Rotation paths and how fast each direction turns (degrees per step):
Each turn is a multiple of 5 degrees from 10 to 175, or 0.
Each row of a path follows its step; steps can be skipped.

step 1: [-58 -191 -7 -47 45 -119 -73 142 39 116 -2 44 -92 -69 106 -98 -33 -69 -246 -132 -2 12 91 -9 -174 -189 -192 5 212 59 33 74 34 -126]
step 3: [80 121 168 112 18 -175 270 6 -96 -79 -51 134 -5 22 78 -89 -10 -152 15 200 -208 -40 -96 -5 24 54 38 -12 138 -38 48 7 56 -185]
step 4: [-41 -131 -42 -55 14 -200 235 -16 -107 22 -14 -88 1 125 1 -37 277 -192 35 -60 64 166 -8 -67 -7 13 5 39 -95 189 -106 130 -73 -107]
step 5: [122 190 -166 -194 324 -49 148 -164 -14 173 -68 -172 -61 115 -7 39 -37 13 -97 -4 31 36 111 -24 -51 35 -4 65 48 -70 4 58 -45 36]
step 6: [-40 84 -86 -153 -56 -99 -28 -159 -138 18 -4 -54 -16 1 -34 -210 -22 138 -104 -30 -179 -148 82 107 271 -69 -25 -58 -44 45 144 171 91 -81]
step 7: [-38 -192 -79 -105 -14 43 -8 146 -130 232 78 -34 -179 -57 -55 38 158 -74 40 151 -72 -60 -52 -77 168 18 -191 51 109 18 127 -38 180 34]
step 8: [-59 -29 88 77 15 31 30 12 42 249 41 69 -12 -119 -59 -207 83 65 -192 157 -23 -21 83 -81 -206 226 59 176 -18 57 54 112 13 120]
step 9: [26 -217 138 -86 69 -222 41 96 180 10 -96 40 -18 81 -24 65 -150 -71 -192 44 -151 9 -57 171 -72 45 98 -43 -85 39 207 115 38 -8]
step 10: [45 -181 -59 76 221 -129 -15 14 42 -161 -104 108 49 66 212 -34 130 -86 102 163 121 -49 165 -92 83 -63 -53 0 -6 -23 146 197 41 28]
step 11: [0 62 64 99 52 34 112 -63 -118 45 -29 -1 124 154 -176 107 -39 -148 96 101 -204 8 200 -129 63 56 -6 -38 141 -18 -76 262 -85 106]
step 12: [133 74 -195 44 -31 -17 112 -10 16 -32 -185 -63 -53 -87 -164 -50 194 -198 -157 -84 -199 -12 26 8 64 -152 156 33 36 170 64 4 -52 45]
Directions:
[4 -16 -52 23 34 -33 46 56 7 -45 40 -41 -25 -27 -13 11 7 41 -68 -48 8 69 24 -12 -46 77 38 -51 -34 -14 5 -9 18 -16] : 85
[-54 -11 85 13 17 -5 8 53 47 -58 -73 17 14 49 17 12 22 48 -23 60 10 -9 -41 -1 -46 49 -42 23 8 37 -3 -8 17 -30] : 55
[-13 43 -63 -61 19 -33 25 -34 11 -6 -23 -9 83 -27 -10 50 48 16 13 -7 -52 -25 7 -13 23 15 1 33 -13 19 -87 -44 44 -48] : 45
[-46 4 -39 -2 17 48 -7 27 -9 -8 58 21 6 44 33 -25 44 -63 -62 23 -60 0 -42 13 -20 2 -48 -11 -32 -35 -73 12 -55 47] : 100
[10 62 -20 27 52 -2 -16 -19 -7 -30 -21 43 36 -72 41 -78 20 -33 -59 1 46 -23 -4 -57 -10 1 -12 23 50 -43 51 -38 -6 -23] : 155
[5 56 -4 18 64 44 -24 -22 62 45 12 -28 -41 -9 11 -22 8 37 77 76 7 24 11 -52 -40 13 24 -16 -19 -48 -44 42 31 2] : 130
[-69 1 16 -52 -30 8 -23 -17 8 27 35 -46 -11 -44 6 7 -17 39 -87 63 49 45 -17 7 80 -5 7 36 1 -10 1 -18 44 46] : 45

step 0: [233 26 -13 27 85 156 124 -61 183 136 -150 -41 40 -35 216 -8 55 66 -72 69 78 171 -34 26 29 -143 -70 -78 80 123 -137 -76 147 -132]
step 1: [-35 -209 -161 -2 105 -132 176 -163 12 -39 -4 -50 -61 -205 -117 -105 -58 -91 -15 -126 -10 -34 -88 -96 -11 159 139 -58 139 75 87 -194 -95 36]
step 2: [74 -128 147 78 149 -5 -86 -10 69 155 152 -56 265 142 -83 90 119 20 180 -141 -48 58 93 -63 -1 -139 175 -59 -85 107 9 88 4 -18]
step 3: [-22 23 -296 25 114 -118 -17 85 190 11 -36 175 -76 -35 100 -131 -6 -97 113 -52 85 99 76 -38 -30 -105 -203 136 112 59 85 112 -19 -141]
step 4: [-6 -60 -17 71 -41 79 133 -164 115 233 -139 5 -123 72 -85 -28 -71 -16 -186 -66 -155 -223 97 -12 45 -222 58 -97 -24 70 -2 -54 -111 121]
step 5: [138 80 -75 32 158 75 -8 20 -57 -272 68 108 191 -4 59 73 -49 -67 30 68 -85 -29 -50 -5 -114 -78 238 116 115 214 90 10 -150 58]
step 7: [-45 -48 -77 4 264 -55 159 -155 168 -48 19 46 51 -185 -48 -173 -64 -7 73 -49 29 -204 -91 9 53 29 49 -100 89 -199 -106 77 -116 113]
step 8: [115 -18 -36 47 82 202 -110 -31 17 270 174 47 0 34 -83 112 75 55 194 11 10 -59 79 2 -80 114 46 14 -107 303 -32 28 -114 69]
step 9: [-77 -1 17 -44 90 -133 0 1 66 -3 56 169 -181 -76 111 -87 -244 -176 -49 -75 17 237 41 -52 -89 -118 62 135 38 92 -70 230 52 -12]
step 11: [172 195 -57 -33 151 -155 -87 -50 -140 -99 101 150 7 81 -33 27 -37 -34 -20 -84 70 -62 -137 123 -72 -23 93 -51 -1 117 -69 -75 -324 -76]
step 12: [62 46 -77 -84 169 197 -21 -10 62 80 -94 -44 21 7 -46 -55 -106 -216 27 128 -82 217 100 -49 -104 -34 20 -85 -309 -74 -109 -44 101 -67]
Directions:
[30 47 28 21 54 31 -28 13 -28 16 59 65 -36 -43 -21 7 -70 -8 -15 15 -29 -67 -6 9 -8 29 -33 43 -25 -17 -49 55 17 59] : 20
[18 -42 42 49 -11 47 -75 -37 -47 -21 -34 28 45 13 -34 0 -22 -13 14 -47 23 13 51 73 -17 52 37 1 16 9 22 -14 -75 20] : 115
[-21 -33 -1 -50 5 -16 22 -99 -19 -14 9 -42 23 63 -23 -21 -22 -66 -15 23 -12 -38 74 -18 22 -4 42 32 1 -55 -39 27 45 16] : 135
[36 15 28 10 -48 76 38 20 80 -28 55 46 93 -8 26 2 16 -12 55 50 -24 7 14 6 28 -17 19 -20 29 -53 0 4 3 17] : 140
[11 54 -21 64 -26 4 0 2 -5 75 -41 -21 21 -11 69 -83 -47 -58 -27 -11 -1 50 9 -9 -36 45 -15 -2 27 -45 12 25 35 -28] : 120
[13 1 -18 -3 26 29 23 22 -7 -41 -22 30 -60 15 5 -19 -51 12 52 16 0 -33 27 -46 61 68 49 -14 -32 -7 97 11 11 -70] : 175
[5 -27 2 -3 -45 62 26 -7 43 -9 -46 -39 -59 -4 10 59 -66 -40 9 57 -14 5 -7 -32 -62 31 20 -12 28 76 -56 -9 -17 17] : 90
